In the rows, 128 means zero.
A state moves one step at a time under one of 6 hidden systems, and each row is a state written as 22 numbers. Each run below is a few steps of one system.
run 1, F (9 x 22):
[[127  87  84  83 150 155 139 142  93  82 137 136 136 101 182  96 121 107
  124 148  91 176]
 [127 111 137 125 126 133 132  98 142 132  84 106 129 154  98 138 192 182
  149 108 152  69]
 [110 159 178 131 135 113 154 142 143 101 136 128 107 149 150 117  71  93
  100  96 129 145]
 [140  93  80 112 155 163 134 150  90 144 112 115 152 137 145 107 150 131
  177 124 112 164]
 [103 125 159 128 103 121 133 100 161 114 124 101 116 136 102 159 119 131
  172 130 148  78]
 [131 116 146  96 151 142 134 131 124  84 141 138 110 118 186 107 116  97
  103 128 106 147]
 [133 111 107 115 143 139 121 125 115 157  78 113 129 158 130 122 172 154
  135  93 146 111]
 [125 153 154 124 114 114 150 129 157 127 127 110 111 150 108 144  77 107
  139 101 142 132]
 [145  99 120 110 140 165 133 131  99 119 146 122 141 115 162 123 130 112
  167 138 108 169]]
run 2, A, 9 rows:
[[161 123  80 126  81 125 167 102 128 111  73 142 156 116  57 156 132 206
  131 101  95 133]
 [103 165 206 202 106 111 164 126 100 128 158 156 148 136 130 120  68 146
  109 133 142 146]
 [105  82  80 113 123 150 122 136  42 121 140 122 164 111 163  92 139 130
  132 137 129 187]
 [ 86 132 103 141  98 100 137 129 136  77 107 120 154 129  59 132 149 161
  130 112 102  90]
 [115 153 198 184 164 130 137 156 112 103 163 154 145 137 155  94 140 121
  112 136 103 133]
 [102  97  91 129 155 150 109 157  82 152 114 101 155 153 141  96 171 125
  171 123 136 140]
 [ 89 148 100 133 126 105 110 163 164 104 129 118 130 130  83 137 120  96
  143 134  98  88]
 [147 127 168 146 168 150 114 138 140 118 166 149 127 110 164 119 161 108
  144 170  98 109]
 [121 114 106 115 142 128  89 128 119 175 119 103 122 146 128 123 176 127
  132 126 170  99]]
run 3, F (9 x 22):
[[ 90 144 128 166 125 116  92 153 136 133 140 149 130 110 138 142 118  96
  148 153  99  89]
 [142 121  90 118 162 128 119 143 151 138 128 159 115 102 146 116 128 129
  105 188 113 104]
 [154 152 145 148 156 120  99 142 151 163 141 135 125 137 111 128 170 124
  111 136 133  99]
 [130 156 116 153 127 116  94 156 129 174 132 155 121 120 142 141  97  94
  119 126 113 131]
 [156 121  83 121 129 134 109 131 131 169 146 141 130  97 119 142 124 127
  137 179 128 131]
 [144 140 144 136 111 119  90 110 141 138 163 140 125  98 120 153 150 121
  105 150 130 103]
 [137 142 112 136 119 112  95 130 113 152 126 165 123 104 150 130 126 126
   68 128 121 132]
 [152 143  95 139 122 113 117 134 122 173 123 139 137 123  91 132 132 150
   97 134 140 137]
 [138 153 138 161 105 117 113 130 120 140 167 141 150 107  99 147 114 122
  128 143 118 143]]
run 4, B:
[[181 122 141 139  89 154 152  95 151 109 174 109 164 100  44 183 136 157
  214 157 106 141]
 [ 87 131 213 160  62 130 105  72  76 107 143 149 127 101 203 156 108 123
  122  95 138 124]
 [ 96 114  84 104 107  97 159 112  89 100  75 126 142 147 102  86 137 194
   38  90 159 141]
 [178 171 130 148 143 129 143 166 159  95 135 127 157 140  48 139 166 129
  135  79  57 148]
 [103 136 181 188 145 156 144 167  76 134 169 151 156 125 187 110  79  91
  177 147  97 176]
 [ 40  73 109 120 123 126 153 119 102  82 122 107 146 134 129  92 130 158
  154 187 159  89]
 [148 124 147 102 150 124 110 114 175  65 113 139 108 116 127 131 207 137
   94 113  86  62]
 [157 161 159 157 185 130 118 167 115 180 106 151 119 168 173  95 144 115
   91  82 125 147]
 [ 88 120  65 123 159 124 130 191 126 157 132  94 139 161  97 102  93  88
  172 151 142 145]]
run 5, E (9 x 22):
[[ 91 108  66 161 134 122 121 141  95 187  41 152 145 151 129 111 153 194
  134 130 136  87]
 [126 178 122 134 138  97 149 174 185 114 169 107 127 144  45 127  79  86
  116 139 121 138]
 [157  97 144 136 143 179 101 121  86 136 191 137 156  86 180 129 159 105
  177 181 105 166]
 [ 64 113 106 134  88  96 101  93 121 157  88 136 114 121 135 143 115 162
  105 152 176  59]
 [164 159 100 100 154 101 117 158 168 102 143 144 113 120  98 111 138 107
   45 122  98 132]
 [173 132 139 178 158 162 118 149 102 190 133 144 160 133 136 127 170 145
  174 135 108 147]
 [ 66 131 110 140  97 104 113 138 115 164 133 112 123 138 126 138  55  99
  152 148 171 121]
 [159 110  79  72 112 129 109 111 143  89 165 132 124  72 115 139 138 115
   99 170 103 137]
 [158 141 166 170 124 125 107 101 125 163 117 167 130 112 139 147 171 173
   97 130 130  93]]
run 6, E:
[[107 124 100 127 110 125 134 143  67  94 123 156 149 110 162 102  93 122
   86 101  88 187]
 [133 116 114 155 114 132 175 119 108 112 114 131 172 131  67 119 149 205
  147 141 122 133]
 [ 78 155 192 173 117 113 131 138 110  88 179 122 147 137 120 114 116 105
  118 124 131 131]
 [ 91  87  99 122 151 142 133 142  86  93 127 138 151 117 165  85 152 137
  130 162 107 134]
 [103 130 138 145 142 114 140 135 158 107 122 119 138 144  81 119 158 155
  138 152 135  66]
 [115 139 161 135 173 130 114 163 136 110 165 127 120 134 158  99 139  81
  124 147 115 122]
 [112  93  94 115 157 149 116 140 120 149 111 118 129 133 149 112 157 129
  166 158 135 101]
 [121 138 130 111 135 115 112 131 179 127 134 113 106 132 106 143 120 102
  137 144 138  79]
 [165 121 131 106 157 146 106 130 140 143 141 138 108 114 171 128 144 100
  121 141 119 131]]
run 7, M, 9 rows:
[[ 54  98  71 161  97 133  94 153  38 113 147 156 177  82 173 111 106 103
  151 161  80 163]
 [103 106  92 102 110 102 158 104 184  64 117 132 126  99  65 135 129 175
  122 203 122  52]
 [150 161 193 150 177 115  97 149 153  82 159 153 121 129 143 103 205 107
   69 110  83  99]
 [ 91 127  49 168 167 115  94 192  87 186  90 155 155 148 138  84 150 128
  124 133 107 127]
 [ 94 153 114 155 112 107 134 155 180 134 161  97 142 137  35 153  91 106
  184 171 134  95]
 [149 121 170 136 141 157  83 121 149 109 193 151 119  75 180 158 154  78
  163 181  82 104]
 [117 112  78 109 139 106  75 116 136 172  90 164  97 108 172 123 150 143
   63 161 151  69]
 [163 179  99 114 150  97 120 166 183 156 131 118 108 157  63 129 116 101
   73 102 133 132]
 [184 153 130 182 132 155 112 156 110 188 158 152 161 113 119 155 122 114
  182 133  86 173]]
run 8, Q (9 x 22):
[[ 98 127  86  72 179 104 132 168 184 115  83  96  85 176 115  97 125 100
   99 112 144  78]
 [189 138 169 133 179 172 150 157 158 105 142 109 143 155 110 129 179 111
  193  97  75 141]
 [ 86 110 181 152 130 159 121 118 114 157 122 127 114 136 212 146  89  98
  210 141 137 105]
 [108  87  69  34 133 126 103 115 159 103 108  90  87 124 142 126 135  91
  129 138 152  90]
 [213 131 151  94 137 153 128  96 161 119 107 123 115 128 119 158 193 148
  125  76 105 124]
 [136 145 187 145 125 140 131 114 112 188 119 124 105 157 183 145  78 109
  137  87 170 155]
 [107  99  76  73 109 129 128 127 118 135 129  72 124 146 102 131  92  99
  168 122 169 159]
 [163 112 141 106  81 145 150  79 140  79 131 121 138  99  98 173 138 157
  156 114 101 132]
 [119 128 182 124 102 127 135  81  98 116 117 146 109 123 192 129 112 146
   76  96 158 135]]
run 9, B (9 x 22):
[[ 64 135 198 118 157 102 136 129 122  73 152 127  96 151 188  71 117 103
   38 133 174 104]
 [159 103  57  98 186 146 118 165 113 130  91 108 155 158  99  78 231 154
  122 105 108 136]
 [131 170 147 166 167 136 127 189 185 146 112 149 113 144 133 151  87  76
  190 123  61  99]
 [104  95 148 105 165 150 144 130 110 134 185 112 115 125 190  85  91  95
  138 213 180 148]
 [115  78  86  85 123 142  97  93 139 132  86  98 121 126 120 145 204 158
  163 136 148  59]
 [168 169 144 104 137 113 106 123 184 141  97 155  74 128 157 157 114 103
   69  80 112  99]
 [172 134 105 116 155 139 139 152 104 198 141 111 133 155 120 104 105 120
  115 123 174 198]
 [111 110  84 121  89 140 112 128 131 137 136  99 140 116  92 172  99 103
  221 139 119 125]
 [138 115 164 105  90 136 141  71 137  94 135 153 103  79 173 159  88 141
  114 160 129 115]]
run 10, M, 9 rows:
[[ 35 125 116 138  92  98 125 141  70 115 129 119 139 143 151  99  64 103
  100 113 159 150]
 [154  95  94  78 138 149 175 126 156  58 136 106 139 116  82 123 138 145
  170 160  97 136]
 [120 136 211 172 133 136 123 105 126 113 108 145 130 142 161 136 179 157
  130  93 113  83]
 [ 64 113  95 115 158 116 119 168  89 126 120 117 130 152 164  71 108  98
   97 129 149 142]
 [143 120  95 105 141 138 148 144 167 113 114  93 136 148  61 137 146 131
  190 127 111 113]
 [115 137 209 170 135 147 120 119 133 128 142 138 123 135 176 147 127 109
  167 121 113 100]
 [ 96  91  90  88 149 133 108 132 108 142 128 116 116 125 176  97 126 108
  112 163 163 123]
 [155 135 107  86 130 122 127 124 178 127  98  99 108 148  84 149 144 125
  133  92 129 103]
 [150 150 180 160 151 147 133 143 125 158 129 145 125 144 166 132 107 110
  148 105 111 145]]
run 11, A, 9 rows:
[[ 68 104 147  95 123 109  77  91 120 106 102 137  83 118 213 115 162 121
   61 127 168  52]
 [187 130 105  54 197 126 167 150 175 105  94 101 100 174  96  83 170 139
   67  92 134 136]
 [177 171 177 162 127 150 142 145 145 175 106 115 130 172 113 172  99 105
  203  43  99 160]
 [ 70  95 127 119 105 146 125 116 110 153 124 131 108 111 212 148  30  86
  194 172 148 123]
 [123  81 108  37 102 123 122  75 150  49 170  90 108  87 112 132 150 122
  103 175 158 109]
 [178 159 192 121 117 116 117  86 147 102 104 136 110 141 123 144 201 162
   49  41 126 106]
 [142 141 140 137 169 140 178 157 108 186  51 138 114 191 173  97  81 144
  122  66 146 165]
 [111 112  90  99 108 151 170 148 126 119 140  85 136 133 105 147  37  87
  223 136 121 182]
 [ 92 104 175 122  59 135 108  67 126  53 170 130 130  70 152 177 122 111
  162 151 105  89]]
run 12, Q:
[[132 125 124 102  86 116 125  95 111  89 145 127 136 102 113 137 127 138
   87 112 128 150]
 [130 134 136 144 108 120 144 111  93 130 102 144 144 134 129 122 130 174
   83  92 134 147]
 [103 151 134 150 121 102 151 144 120 129 123 120 137 156 100 109  93 136
  108 110 148 140]
 [103 126 124 145 126 132 150 150 110  87 144 119 158 132 104 111 119 128
  152 131 103 148]
 [ 90 114 143 147 123 131 140 122 116  94 119 143 142 120 144 121 132 152
  140 145 109 100]
 [103 128 132 119 149 113 121 139 135 104 110 137 115 138 147 102 144 124
   90 121 123  95]
 [137 137 129 135 168 132 131 162 136 134 110 126 132 158 121 107 156 122
  134 105 110 122]
 [120 131 145 149 152 144 134 153 141 139 130 127 129 142 135 131 114 109
  182 140 118 114]
 [110 101 121 105 139 144 113 128 136 110 143 119 119 114 155 130 129  99
  163 161 122 111]]

Which system made each run below?
run 13 (2 x 22):
[[130 142 171 163 135 126 133 121 114 121 105 137 144 154 121 117 183 169
  102  80 121 111]
 [ 98 150 119 145 147 112 119 183 110 116 126 126 138 155 124  99 120  95
  107  85 103 151]]

B
run 14 (2 x 22):
[[ 78 137 143 183 129 129  52 154  91 154 127  97 157 166 126 136 214  96
  182  56 118  99]
 [102 130  78 109 104 108 160 134 168 126  80 163  95 107 139 153  10 118
  136 158 102 104]]

F
run 15, 2 rows:
[[ 89 105 167 181 119 145 136 110  97 133 155 157 153  98 162 129 113 161
  172 214 140  97]
 [ 73 122 100 100 131  87 100 127 125 105 148 121 113 125 123  91 140 121
   41 160 173  94]]

E
run 16, 2 rows:
[[184 117 125  97 169 144  97 115 163 148  99 160  92 104 186 133 179 134
   97 139 107  88]
 [132 164 112 141 147  97 109 153 133 206  96 130 108 170 115 117 123 129
   73  93 172 123]]

M
run 17:
[[132  94 128  96 129 135 158  95 116  95 128 121 131 122 129 105 148 171
   99 155 155 129]
 [123 137 138 119 122 116 123 124 119  99 104 116 136 151 116 121 167 136
   96  56 118 128]]

M
run 18 (2 x 22):
[[110 140 189 147 179 151 105 177 123  67 145 110 136 160 162 106 190  63
  164  60  63 130]
 [ 63  85  84 147 168 149 139 164 107 165  65 133 137 154 176  97 114 141
  203 166 127  88]]

M
run 19 (2 x 22):
[[ 98  91  89  99 129 133  87 132 103 147 186  84 135 118 122 113 141  90
  154 187 185 135]
 [143 138 115 101  99 116  86 106 172  82 123 137 114  93 107 173 160 112
  114 103  74  80]]

F
run 20, 2 rows:
[[118  85  96 118  86 151 116  84 120 183  91  89 136 137 105 175 145 166
  227 130 173  96]
 [162 143 141  66  83 116 126  81 186  84 150 134  76  89 131 179  75  94
   90 121 121 116]]

Q
run 21, 2 rows:
[[161 128 130 117 105 141 148 107 153 129  89 150 115 111 139 170  94 142
  155 110  90 122]
 [130 109 165  98 140 142 147 103 120 123 150 110 110 139 162 111 117 125
  108 141 177 142]]

Q
run 22, 2 rows:
[[148 121  96 155  98 130 124 101 134 179 114 176 134  80 118 164 103 181
  142 200 127 100]
 [137 158 152 121 104  94  94 105 145 119 189 136 113  98 110 137 131 110
   37 147 157 118]]

M
run 23 (2 x 22):
[[135  84 128  91 138 156 129 106  89 151 153  87 132 140 148 106 144 128
  147 149 194 163]
 [127 118 120  82  80 125 120  92 140 114  86  98 104 139 126 171 121 121
  137  52 134 120]]

M
run 24:
[[132 155 199 179 163 125 160 137 171 103 149 158 131 130 113 120 138 153
  130 174 108  77]
 [ 91 116 146 130 178 133 109 159  89 142 159 107 131 157 176  68 148  92
  116 146 169 143]]

E
run 25 (2 x 22):
[[111 116 101  85  94 119 142 119 133  73 142 113 124 106 113 140  79 104
  127 130 117 152]
 [161  98 145 117 136 160 148  99 112  96 114 136 142 117 142 123 184 177
  135 126 109 130]]

F
run 26 (2 x 22):
[[207 147 154 155 170 149 102 131 122 226 140 125 133 149 128 131 187 143
  132 119 162 150]
 [ 91 160 117 153  70 101  66 130 120 184 158 120 119 118 124 179  61  61
  144 109 147 135]]

F
run 27:
[[133 141 133 123 107 130 155 132 109 110  86 108 142 165 107 135 116 133
  141  28 104 172]
 [110 109 169 158 126 153 193 126  91 115 124 129 152 143 151 112  85 156
  186 140 130 162]]

M
run 28, 2 rows:
[[135 106  87 113  93 133 125  99 120 117  98 142 144  98 110 152 143 170
  133 136 109 114]
 [121 153 171 158 124 105 148 122 132 123 142 144 130 135 113 118 118 153
   79 135 149 116]]

A
run 29:
[[102  91  79  58  64 131 110 103 114  72 163  76 135  99 100 159 105  81
  162 115 129 165]
 [117 130 193 130  95 121 134  74 147  48 101 159 114 103 152 153 156 165
   97 102  92  65]]

A
run 30 (2 x 22):
[[ 83  87 127  79 117 127 133  98 161  48 123 108 111 109 133 133 137 127
  151 167 121  61]
 [154 132 190 109 179 130 134 115 171  93 118 140  93 139 161 105 183 141
   77 125 128  79]]

E
run 31, 2 rows:
[[ 31  96 119 130 108 121  99 133  62  80 162 148 137  89 211  91  93  86
  106 172 125 131]
 [117 102  47  95 145 104 112 133 144 105  59 133 131 132  80 105 209 188
   75 124 120  66]]

Q
